A single turn carries every row of the set below to another of its rows. Some are shown first; where does it send the rows asked next?
tek: |  0.313 | -0.572 |  0.963 | -1.964 |  3.904 | -1.442 | -1.372 | -0.657 |  0.729 |  0.001 |  0.126 | -0.347 | -0.173 | -0.895 |
vogo: |  1.667 |  0.698 |  1.106 |  0.740 |  4.091 | -0.965 | -0.132 | -1.163 | -0.065 |  0.504 | -1.235 | -0.657 | -0.194 | -1.265 |
solen: |  0.284 | -0.254 | -0.016 |  0.209 |  0.437 |  0.509 | -1.526 |  0.502 |  0.031 |  0.143 | -2.086 | -2.414 | -1.503 | -0.010 |
dizik: | -0.629 | -0.006 |  1.163 | -0.073 | -1.043 |  0.194 | -0.513 |  0.521 |  1.400 | -1.813 | -1.474 | -0.178 | -0.414 | -0.276 |
mafi: | -0.356 | -0.656 |  1.003 |  0.245 | -1.084 |  0.624 | -0.683 |  0.022 | -0.481 | -1.710 | -0.860 | -0.556 | -1.260 | -0.408 |
negen: | -0.264 | -1.274 |  0.688 |  0.816 |  1.947 | -1.867 | -1.167 | -0.895 |  0.491 | -1.556 |  0.656 |  0.727 |  1.253 |  0.110 |
kufu: |  1.093 |  1.233 |  0.308 |  1.022 |  2.867 | -0.711 | -0.633 | -0.508 |  1.834 | -0.063 | -1.277 | -2.389 |  0.581 | -1.048 |
diz: | -0.660 | -0.817 |  0.495 | -0.430 | -0.021 | -0.564 | -1.636 |  0.811 |  1.857 | -0.755 | -1.714 | -0.190 | -0.067 |  0.582 |
Bib: |  1.326 |  0.272 |  2.072 |  0.692 |  2.579 | -0.533 |  0.475 | -1.723 | -1.238 | -1.015 | -0.298 |  0.805 | -0.236 | -1.830 |
Gib: |  1.127 | -0.314 |  2.335 | -1.165 |  2.181 |  0.483 | -1.930 | -0.635 |  0.351 | -0.253 | -0.895 | -0.077 |  1.634 | -1.868 |
Tuk: |  0.254 | -1.001 |  0.043 |  0.434 | -0.939 | -0.653 | -1.185 |  0.355 | -0.861 | -0.862 | -0.681 | -1.265 | -1.105 |  0.480 |
zeva: | -0.057 | -0.873 |  0.369 | -0.809 |  0.572 |  0.274 | -2.327 |  0.780 |  0.797 |  0.322 | -2.219 | -1.053 | -0.506 |  0.301 |
Vanoz: |  0.147 |  0.584 |  2.059 | -1.435 |  2.188 | -0.702 |  0.565 | -1.057 |  0.851 | -2.015 |  0.696 |  0.027 | -0.415 | -2.087 |
zer: |  1.353 | -0.209 |  2.122 |  0.003 |  1.473 |  1.124 | -1.036 | -1.346 | -1.565 | -0.892 | -0.202 | -0.834 |  0.294 | -2.281 |
Podel: |  0.556 |  0.370 |  0.441 |  0.001 |  3.302 | -1.208 |  0.159 | -1.326 | -0.410 | -0.822 |  0.737 | -1.834 | -1.830 | -1.334 |
nizug: | -0.156 | -0.669 | -0.057 |  0.944 | -0.258 |  0.285 | -0.957 |  0.036 | -0.691 | -0.795 | -1.113 | -1.704 | -1.956 |  0.187 |
Gopos: |  0.964 |  0.427 |  0.901 | -1.425 |  3.870 | -0.501 | -0.853 | -0.854 |  0.095 |  0.110 | -0.258 | -1.850 | -1.077 | -1.830 |
vud: |  0.465 | -1.376 | -0.154 |  1.479 |  2.854 | -1.392 | -1.607 | -1.222 | -1.140 | -0.283 |  0.490 | -0.997 |  0.036 |  0.072 |
tuvob: | -0.102 |  0.289 |  1.141 | -1.301 |  3.096 | -1.951 | -0.108 | -0.620 |  2.062 | -1.319 |  0.385 | -0.092 | -0.016 | -0.986 |
Rure: |  1.420 |  0.074 |  1.682 | -0.289 |  3.958 | -0.993 | -0.917 | -0.990 |  0.179 |  0.471 | -1.265 |  0.677 |  0.683 | -1.236 |
sefot: |  0.723 |  0.031 |  1.516 |  0.344 |  3.340 | -1.843 | -0.153 | -1.077 |  0.849 | -0.642 | -0.702 |  1.429 |  0.825 | -0.669 |
mef: | -0.020 | -1.037 |  0.186 | -0.545 | -0.582 | -1.232 | -1.822 |  0.986 |  0.724 | -0.529 | -1.152 | -0.556 |  0.000 |  0.859 |
Vok: |  0.144 | -0.310 |  1.324 | -0.695 |  2.427 | -0.899 |  0.149 | -1.548 | -1.059 | -1.752 |  1.445 | -0.325 | -1.378 | -1.575 |
vovun: |  1.341 |  0.011 |  0.893 |  1.424 |  3.536 | -1.198 |  0.068 | -1.696 | -1.196 | -0.259 | -0.264 | -0.062 | -0.724 | -1.035 |
vene: |  0.182 |  0.273 |  0.575 | -0.170 | -1.145 | -0.800 | -0.547 |  0.887 |  1.444 | -1.315 | -1.372 | -1.062 | -0.182 |  0.070 |
mebe: |  0.737 |  1.413 |  1.084 |  1.520 |  1.372 | -0.679 |  0.801 | -0.973 |  1.430 | -1.966 | -0.323 | -1.432 |  0.484 | -1.506 |
tetu: |  0.476 | -0.262 |  1.230 | -0.642 | -1.560 |  0.287 | -0.933 |  0.523 | -0.422 | -1.323 | -1.130 | -0.897 | -0.502 | -0.513 |
papif: |  0.786 | -0.440 |  0.688 | -1.041 | -0.365 |  0.137 | -2.088 |  0.982 | -0.008 |  0.151 | -1.967 | -1.456 | -0.306 | -0.144 |
nefop: |  1.008 |  0.908 |  1.966 |  0.729 |  2.574 | -1.155 |  0.945 | -1.328 |  0.591 | -1.282 | -0.574 |  0.987 |  0.435 | -1.600 |
bage: |  0.813 |  0.279 | -0.109 |  0.220 | -0.415 | -0.461 | -0.999 |  0.798 |  0.275 | -0.180 | -1.774 | -2.503 | -1.135 |  0.077 |

mef -> papif
Podel -> Vok
Now these:
Gib -> kufu
vogo -> vovun
dizik -> diz

A single turn carries every row of the set below to another of its rows. Some are shown first; where does it send the rows asked next?
tuvak: |  0.645 | -0.899 |  1.066 |  1.037 | -1.058 |  0.030 |  1.283 |  1.066 | -1.260 |  0.223 | -0.842 |  1.316 |
redef: |  0.436 | -0.682 |  0.632 |  0.591 | -0.953 |  0.432 |  1.826 |  0.666 |  1.242 | -0.093 | -1.529 |  0.466 |
Mube: |  0.240 |  0.797 |  0.077 | -1.189 |  0.842 |  0.465 |  0.954 | -0.731 | -0.775 |  1.370 |  2.594 |  1.805 |
lin: |  2.058 | -0.052 | -1.013 |  0.402 |  1.963 | -0.092 |  1.321 | -0.701 | -0.871 | -0.110 |  0.395 |  2.624 |
deliv: | -0.619 |  1.344 |  0.240 | -1.454 | -0.138 | -0.041 | -0.797 | -1.177 | -0.825 |  0.882 |  0.902 |  1.177 |
niro: |  0.093 | -0.253 |  1.910 |  1.375 |  0.745 | -1.098 |  0.085 |  0.141 |  0.063 | -0.369 | -0.974 | -0.361 |
kud: |  1.384 |  1.053 | -0.092 | -0.058 |  0.844 | -0.620 |  2.337 |  1.367 | -0.034 | -0.066 |  2.066 | -0.388 |
Mik: | -0.423 |  1.735 | -0.189 | -1.306 | -0.052 |  0.570 |  0.007 | -0.811 |  1.550 |  0.880 |  0.770 |  0.975 |
far: | -0.161 |  1.164 | -1.173 | -0.590 |  1.181 |  0.452 |  1.866 | -1.493 | -0.169 | -1.311 | -1.169 | -0.350 |
zud: |  0.213 |  1.700 |  0.231 | -0.513 | -0.258 |  0.410 | -0.117 |  0.228 |  0.189 |  1.485 |  1.682 |  2.055 |
tutuz: |  1.457 | -0.861 |  0.442 |  0.970 | -1.330 |  0.050 |  0.825 |  1.110 | -1.500 |  0.606 | -0.016 |  1.431 |
lodel: | -0.036 | -0.969 |  1.061 |  1.320 |  1.469 |  0.216 | -0.368 | -1.452 |  0.076 |  0.281 | -0.438 |  1.651 |
fif: |  1.580 |  0.897 | -0.608 | -0.777 |  0.054 |  1.171 |  1.762 |  0.664 | -1.661 |  0.319 |  1.941 |  0.052 |
fetof: |  0.184 | -0.705 |  1.054 |  1.666 |  1.515 |  0.375 | -0.099 | -1.080 |  0.621 |  0.519 | -0.219 |  1.797 |
vuvoz: |  0.182 | -0.161 |  1.847 |  1.459 |  0.864 | -0.854 |  0.280 |  0.433 |  0.630 | -0.300 | -1.009 | -0.235 |
Bobi: | -0.359 |  0.655 | -0.286 | -2.137 |  0.905 |  0.339 |  0.857 | -1.923 | -0.399 |  0.854 |  1.660 |  1.016 |
Denal: |  0.824 |  0.704 |  0.135 | -0.868 |  0.941 | -1.193 |  1.493 |  0.318 | -1.943 | -0.476 |  1.606 | -0.910 |
bof: |  0.640 |  1.000 | -0.313 | -1.285 |  0.991 | -0.848 |  1.957 | -0.081 |  0.358 | -0.692 |  1.023 | -1.594 |
ruso: |  1.687 |  0.246 | -1.473 | -0.006 |  2.153 |  0.172 |  1.651 | -1.216 |  0.845 | -0.380 | -0.177 |  1.877 |
saru: |  0.858 |  0.687 | -0.889 | -1.833 |  0.209 |  0.798 |  1.458 | -0.552 | -1.731 | -0.269 |  1.127 | -1.185 |
Sov: | -0.250 | -1.140 |  0.845 | -0.175 | -0.919 | -0.299 |  0.986 | -0.613 | -0.932 | -0.668 | -2.024 |  0.048 |
vekuv: |  0.570 |  0.861 | -0.416 |  0.579 |  0.896 |  0.151 |  1.325 | -0.223 | -3.265 | -0.703 |  0.258 |  1.164 |
dep: |  0.996 | -0.519 | -0.307 |  0.228 | -1.110 |  0.550 |  1.536 |  0.483 |  1.879 |  0.052 | -1.074 |  0.282 |
Zuroz: | -0.129 | -0.879 |  0.857 |  1.359 |  1.559 |  0.487 | -0.097 | -1.473 |  0.836 |  0.216 | -0.634 |  1.321 |
lobod: |  1.028 |  1.408 | -0.940 |  1.248 |  0.918 |  1.123 |  2.610 |  1.064 |  0.349 | -0.314 |  0.333 |  1.316 |
Tilez: |  1.189 |  1.119 | -1.134 | -1.297 |  0.226 |  1.297 |  2.225 |  0.286 |  0.177 | -0.056 |  1.275 | -0.897 |
girop: |  1.454 | -0.090 | -1.265 | -0.458 |  2.245 | -0.365 |  0.981 | -2.024 | -0.746 | -0.774 | -0.353 |  1.725 |
Gog: |  0.226 | -0.936 |  0.077 | -0.801 | -1.087 | -0.461 |  0.244 | -1.163 | -1.019 | -0.387 | -1.478 | -0.350 |
fepot: |  0.142 |  0.989 | -0.355 | -1.442 |  0.908 |  0.956 |  1.525 | -1.029 |  1.143 |  1.079 |  2.048 |  1.300 |
papo: |  0.353 | -0.243 |  1.921 |  1.631 |  0.707 | -0.820 |  0.107 |  0.623 |  0.148 | -0.184 | -0.614 | -0.052 |

Tilez -> fif
far -> lobod
Zuroz -> fetof
Now these:
tuvak -> Sov
Denal -> bof
Gog -> dep
deliv -> Mik
fepot -> Mube
niro -> vuvoz
girop -> ruso

